One vector is turned by the same rotation once a tick. Each row is the vector after some number of ticks, and that number follows the row.
The counts run from 0 to 228.
[130 132 183 107 137 110 144 103  63 112 173 119 132  90 155  95 122 124
 141 112 134 104  90 153 142 185 148 162 121 144 162 138  66 115 126 131
  91 101  89 176 132 175 186 147 163 125  87  97 125 133 118 150 133 170
 149 142  96 157 135 125 133 145 134 126 178 144] => 16
[156  91 166  87  98 118 118 113  91  88  54 112 108 143 114 106 165 121
 147  98 127 108  95 187 134 155 124 139 133 145 135 163 109 117 112 104
 155 122 102 158 122 145 144  89 150 112 177 175 138 124 143  96 200 171
  99 144 105 115  89 154 114 120 112 125 132 127] => 1
[ 66 186 107 138 121 102 118 165 128 143 207 174 148 107 134 115 141 139
 144 103 122  99 150 187 136 107 147 117 155 142 103 162 123 153 138 131
 105 132 136  96 135 149 159 188  87 119 111 132 130 126 148 160  93 105
 151 137 144 150 126  93  79  96 144 162 112 117] => 51
[ 98 108 137 155 142  86 135 149 105 132 162 146 136  84  98 119  80 155
 172 117 150 137 167 198 113 137  55 100 107 106  94 155 116 104  90 107
 144 137 140 118 106 106 185 128 117  80 143  83  95 136 151 148 101 117
 124 140 123 143 111 124 116 143 139 149 102 142] => 180
[113 109 115  77 119 127 114 144  64 102 116 121 110 139 174 116 144 100
 136 125 151 103  67 104 115 150  99 180 125 105 153  79 113 125 126  91
 136 154 122 167 126 131 119 117 167 107 133  88 129 142  96  99 177  98
 101 126  78 135 167 139 160 154 154  96 113 119] => 21
[138 142 100 156 109 128 128  93 170 115 183 123 133  56 127  92 102  75
 142 177 140 108 151 123 144 129 144 120  87 133 129 123 183 100 142 150
 111 142 125 135  96 133 139 160 101 141 113  95 146 165 128 138 100  80
 126 126  91 144 170 109 132 116 164 103 135 163] => 212
[115 131 109  96 137 124  86 162  95 130 127 171 117 151 161 129 153 125
 153 144 160 127 116 203  64 121 104 166 116 128 119 118 146 113  97 120
 128 122 138 127 148 105 109 184  91 117 100 159 107 116 104  87 160  98
  82 154 113 153 119  79 148 117 126 111 126  92] => 147
[128  88 122  95 101 131 119 125 114 138 110 138 144 110 187 104 132  86
 135 161 120  83 141 138  97 103 148 125  98 125 111 135 199 132 137 128
 148 161 181 112 110 147 101  87 101 156 164 161 127 130 125  75 154 103
 113 109  83  96 152 138 135 114 192 107 125  82] => 226
[103 120 125 164  96  89 122 126 102 132 147 117 192  94  92 115 109 142
 115 135 213  82 111 129 145 135 119 130 134 118 123 144 120 114 132  70
  85 125  99 137 119 147 144  66 134  97 175 100 130 169 125 139 109 132
 121 126  80 122 127 145 106 132 175 150 129 148] => 189
[137 140 108 113  88 180 110 161 138 124 125 136 110  99 143  95 153  70
 162 108 121 118 132 167 145 129 179 137  97 117 152 116 153 123  95 139
 124 158 170 146 139 135 131 157 106 177 140 151 144 112 168 102 153 115
 108 155 151 118 150  67 101  97  87 145 138 139] => 219
[171 134 110 108  88 166 146 131 160 100 157 114 140  80 116  76 131  63
 127 149 136  91 119 104 176 144 178 131 126 120 161  98 151 137 176 141
 126 132 119 155 112 161 110 106 133 157 135 114 150 174 145 137 125 116
 128 112 101 101 183 120 122  76 157 132 149 158] => 210
[146 134 170 105 128 135 138 129 133 119 176 133 110  93 127  82 129 112
 148 154 123 127  90 191 123 145 161 153 113 123 172 135 117 177 126 158
 141  96  87 121 157 173 117 166  99 115  84 162 142 143 113 179 157 149
 147 124 120 152 122 113 164 125 174 125 158 104] => 141
[100  68 170 117 101 147 122 139  90  82 137 127 160  88 187 119 121 101
 148 114 176 144 181 155 153 154  90 154 107  62 129 158 129  70 141 127
 128 152 158 131 101 109 143 105 163 111 150 104 105 119 144 125 150 153
 144 134 139  96 134 123 146 141 151 124 142 142] => 89
[101 108 161 146 132  87 137  64  93 108 132 114 112  89 138 124 111 152
 157 170 159  88 106 143 122 128 116 146 128 102 137 171 117 102 112 109
  96 130  91 132 126 132 149  66 139  87 144 101 124 164 101 142 156 127
 110 127  72 159 125 159 152 181 178  87 111 114] => 8
[120 101 160 145  93 174 128 137 147  66  85  94 150  89  91 123 151  96
 158 133 181 143 127 145 160 122 107 162 151 100 147 177 139 133 130 119
 143 118 105 116 141 123 121 100 146 134 169 175 142 171 141 115 122 137
  93 129 133 104 126 152 164  85 148 126 119 175] => 81
[115 163  99 128 128 137 113 161 122  99 146 170 129 128 129 134 172 139
 176 107 144 144 146 180 158 137 120 156 192 140 132 150  76 125 127 121
 141 125 121 120 157 115 176 188 117 141 108 166 118 140 158 129 125  98
 129 158 170 133 114 122 139  97  99 160 128 142] => 163
[134  91 123 123  81 172 139 175 139  86 103 149 134 129  63  91 148 122
 145  72 158 142 141 178 130 157  91 155 159 123 134 152 130 126 131 129
 150  94 137 145 125  91 144 162  92 109 116 166 132 135 160 123 135 136
 117 144 160 128 117  93 123  74  95 155 138 135] => 70
[102 119  83 137 117 109 130 132 121  89 178 171 126  95  85 124 102 155
 163 119 157 114 170 174 137 147  80  93 130 119  87 146 122 104 138 104
 152 148 136 113 130  98 173 132  82  75 128  81  98 146 167 157 123 103
 126 137 117 124 116 115 110 141 115 150  90 119] => 179
[144 141 118  79  94 105 118 119 106 106 150 127 134 121 157 101 176  97
 137 109 100  68  94 163 134 173 186 133 117 165 136 134 105 133 138 114
 107 134  95 146 122 149 107 164 107 111 146 149 174 100 119 134 185 132
 140 102 112 128 157 121 103  80 133 123 154  83] => 130
[112  96 100 122 109 113 146 143 116  82 190 168 136  70 102 110 116 147
 145 114 150 105 164 159 163 158  96 104 148 115 121 153  85 128 159 109
 147 137 121 117 149 111 143  75  96  85 147 110 102 162 167 179 140 118
 142 116 133 106 130 158 128 122 153 169 103 114] => 178
[138 132  71 103 107 109 111  88  87 148 133 155 121 107 152 103 112 118
 136 136 113  82 134 139 123 137 121 107  99 148  78 117 156  57  94 112
 118 141 171 190  93 123 184 117 113 150 126  87 114 125 137  98 144 105
  92 147  83 125 134 104  63 144 139 116 112 124] => 111
[151 126  67 105 125 113 155 129 120 103 190 176 110  97 150  99 114 100
 172 146 106 100 118 155 147 145 128 131  83 122 122  82 106 132 155 146
 148 157 133 135 148 114 150 144  88 127  82  92 104 160 133 145 134  85
 125 142 106 151 163 121 148 140 143 114 113 105] => 30
[121 135 172 115 131 153  99 178  84 142 109 148 140 133 152 106 153 115
 137 118 151 144  84 190  75 116 118 180 142 115 173 115 139 165  84 106
 160 126 117 146 148 149 119 160 139 145 134 186 122 127 102  90 162 120
  88 148 115 132 106 132 177 120 153 138 140 103] => 149
[129 116 138  72 117 125 144 107  59  97 172 137 142 112 162  92 141 117
 128 115 131  82 100 137 157 182 145 168 129 137 147 112  63 105 152 122
 110 104 103 179 121 146 149 117 138 111  98 104 122 137 116 132 176 140
 139 140  81 130 164 131 128 141 143 115 161 106] => 17
[ 97 123  88 102  82 115 140  80 126 113 145 158 107 109 174  99 140 130
 148 131  78  71 129 122 149 157 142 133  98 109  98 158 133 122 108 176
 123 155 131 156 154 106 138  92  72 117 138  96 155 133 153 141 162 134
 108 127 112 137 163 130 109 147 161  96  87  84] => 122
[149 138  91  99  77 163 106 155 147 105  81 102  95 121 102 101 128  67
 145 111 134 102 119  98 169 115 135 153 131 130 145  97 183 130 126 117
 125 149 108 171 104 136 138 165 128 161 167 110 163 150 130  95 124 100
  83 157 103 110 175  87 103  88  87 124 146 175] => 207
[142 106 147 159 139 109 123 176 104 135 114 105 139 111  85 121 114 117
 157  92 187 139 111 196 124 138 106 123 151 139 129 141 113 114 110  67
 139 127 133 145  89 145 193 150 144 102 158 126 127 135 143 103 101 142
 121 161 129 154  63  92  85 122 110 150 134 172] => 184
[128 111  82 103 123 129 141 163 146 103 121 161 100 133 136 115 151 115
 177 118 102 103 119 179 123  78 128 142 154 124 110 133 154 213 173 138
 179 160 148  91 149 139 127 146 107 121 154 166 166 166 144  97 106  87
 135 151 133 166 118  98 133 109 126 105  95 124] => 46
[101 126 121 133  94 119  98 148 101 132 119  99 142 101 151 106 122  84
 132 120 175 121 115 123 126 118  90 163  89 109 140 119 162  82  97 119
 101 147 141 185  87  98 156 159 152 129 156  63 134 124 112  99 105 101
  77 153  96 153 166  91  90 123 124 108 119 159] => 204
[119 118 141 138 114 156  99 135 110  79 116 105 134 114 149 143 125  72
 173 113 166 139 181 178 127 120 101 144 139  85 128 160 144  62 104 105
 114 155 160 124  80 111 173 164 159 123 151 106 122 125 150  82 143 119
  95 161 153 113 125  84 111 129  70 110 125 174] => 91
[114 144 113  96 119  91 133 150 107 131 165 190 176  97 153 110 153 130
 143 152 120  82  94 159 134 127 125 143 100 144 118  95 123 188 153  94
 138 154 138 112 155 159 120 103 123 133 157 131 134 148 108 125 109  94
 117 101  72 110 158 166 127  96 182 148 126  94] => 41
[ 96 157  67 160 128 100 103 117 163 119 180 135 139 111  69  97 125 150
 113 138 171  99 140 156 106  94 116 124 170 142 104 155 169 127 130 117
 104  90  93 112  99 126 123 170  64  89 118 123 143 150 130 165 106  77
 144 122 129 135 149 126 126  80 161 151 116 134] => 63
[156  94 123 131  96 129 137 173  90  95 114 133 167 115  83 107 144 123
 132  86 177  85 100 168 146 153 136 138 172 140 123 125  78 129 164  60
 121 112 110 144 111 156 145  98 143 110 186 154 140 142 140 118 148 148
 135 129 125 123 111 110  85  98  96 149 142 139] => 186
[119 117 152 116 136 109 130  87 103  98 102 108  56 143 119 124 109 138
 191 117 135 118 121 162 133 119 107 156 115 102 146 173 137 114  83 150
 116 131 106 136 143 132 181 132 125  95 123  96 136 155 126 125 149 139
  76 171 102 197 123  96 135 174 118  97 105 158] => 11
[131 151 120 145 137 121 107 156 131 131 112  99 119 162  75  94 151 103
 126 102 155 103 115 181  93  73 110 123 192 167 110 134 161 173 125  91
 142 107 122 117  91 156 145 196 123 120 141 164 167 119 125 122 102  94
 132 154 120 143 111  91  95  69 127 152 133 124] => 59
[100  87 142 138 135  97 110 141  73 113 125 140 158 100 152 109 150 142
 151 128 135 139 147 152 123 134  47 122 157 122 115 138 129 133 137  78
 178 143 136 131 106 119 148 129 168 115 148 130 122 122 122 108 114  79
 142 129  98 109 112 201 163  97 183 154 108 130] => 169
[124  93  65 123  85 150 131 139 159 107 160 140 100  71 167  95 118  62
 152 148 120 116 170 124 114 124 138 136  87  94 136 104 187  99 127 170
 133 176 168 125 103  84 108 143  80 129 120  98 130 131 137 107 146  85
 110 128 124 150 162  82 124 141 136 104 118 131] => 215
[119 147 160 119 139 133  86 171  95 154 120 142 137 149 150 125 154 122
 153 139 154 143  91 195  64 110  96 169 126 125 159 127 146 145  67 101
 131 127 120 124 145 124 136 188 119 138 111 163 115 115  89  81 147 112
  92 162 101 155 100 104 149 142 142 125 151 113] => 148
[106 137  82 107  98  90 135  90 117 128 139 149  74 125 168 104 119 128
 166 136  73  92 120 158 136 137 123 124  66 121  92 155 153 109  90 176
 127 155 145 138 144 102 159 144  91 109 121  81 149 124 147 122 138 118
  80 146  90 177 154  99 104 147 143 100  81 116] => 123
[151 150 120 128 144 111 152 111 126 138 197 141 126  63 135  98 108 113
 153 164 120 112  88 138 164 164 154 149 105 124 173  90  86 149 135 146
 132 135  98 157 151 168 152 130 131 145  88 110 135 177 124 165 108 103
 139 134  84 165 146 140 162 126 169 137 145 144] => 28
[128  59 141 106 100 129 149 180  94  89 117 147 132 101 101 108 126 123
 154  61 149 127 138 180 135 154  71 122 135 107 109 136 122 136 133  90
 189 139 164 140 103 115 155 100 133  84 166 126 101 131 156 118 137 130
 134 146 143 125  92 120 101 124 132 152 102 113] => 182
[ 97 157 150 123 127 119 124 144  90 113 173 162 185  91 163 119 153 142
 158 110 138 139 139 183 151 157 102 134 188 136 138 147  70 138 114 110
 147 124 128 139 150 143 173 159 143 141 126 145 121 126 162 155 139 103
 157 124 127 112 115 178 164  83 170 195 149 146] => 165
[114 173 138 124 143  74 101 108  89 140 170 102 143 115 157 108 147 110
 127 164 125  84  84 146  85 140 153 125  94 156 144 151 146 132  98 109
  85 132  80 135 110 151 117 170 106 124 132 101 172 103 101 132 152 106
 117 127  81 134 163 127 122 119 183 120 143  97] => 132
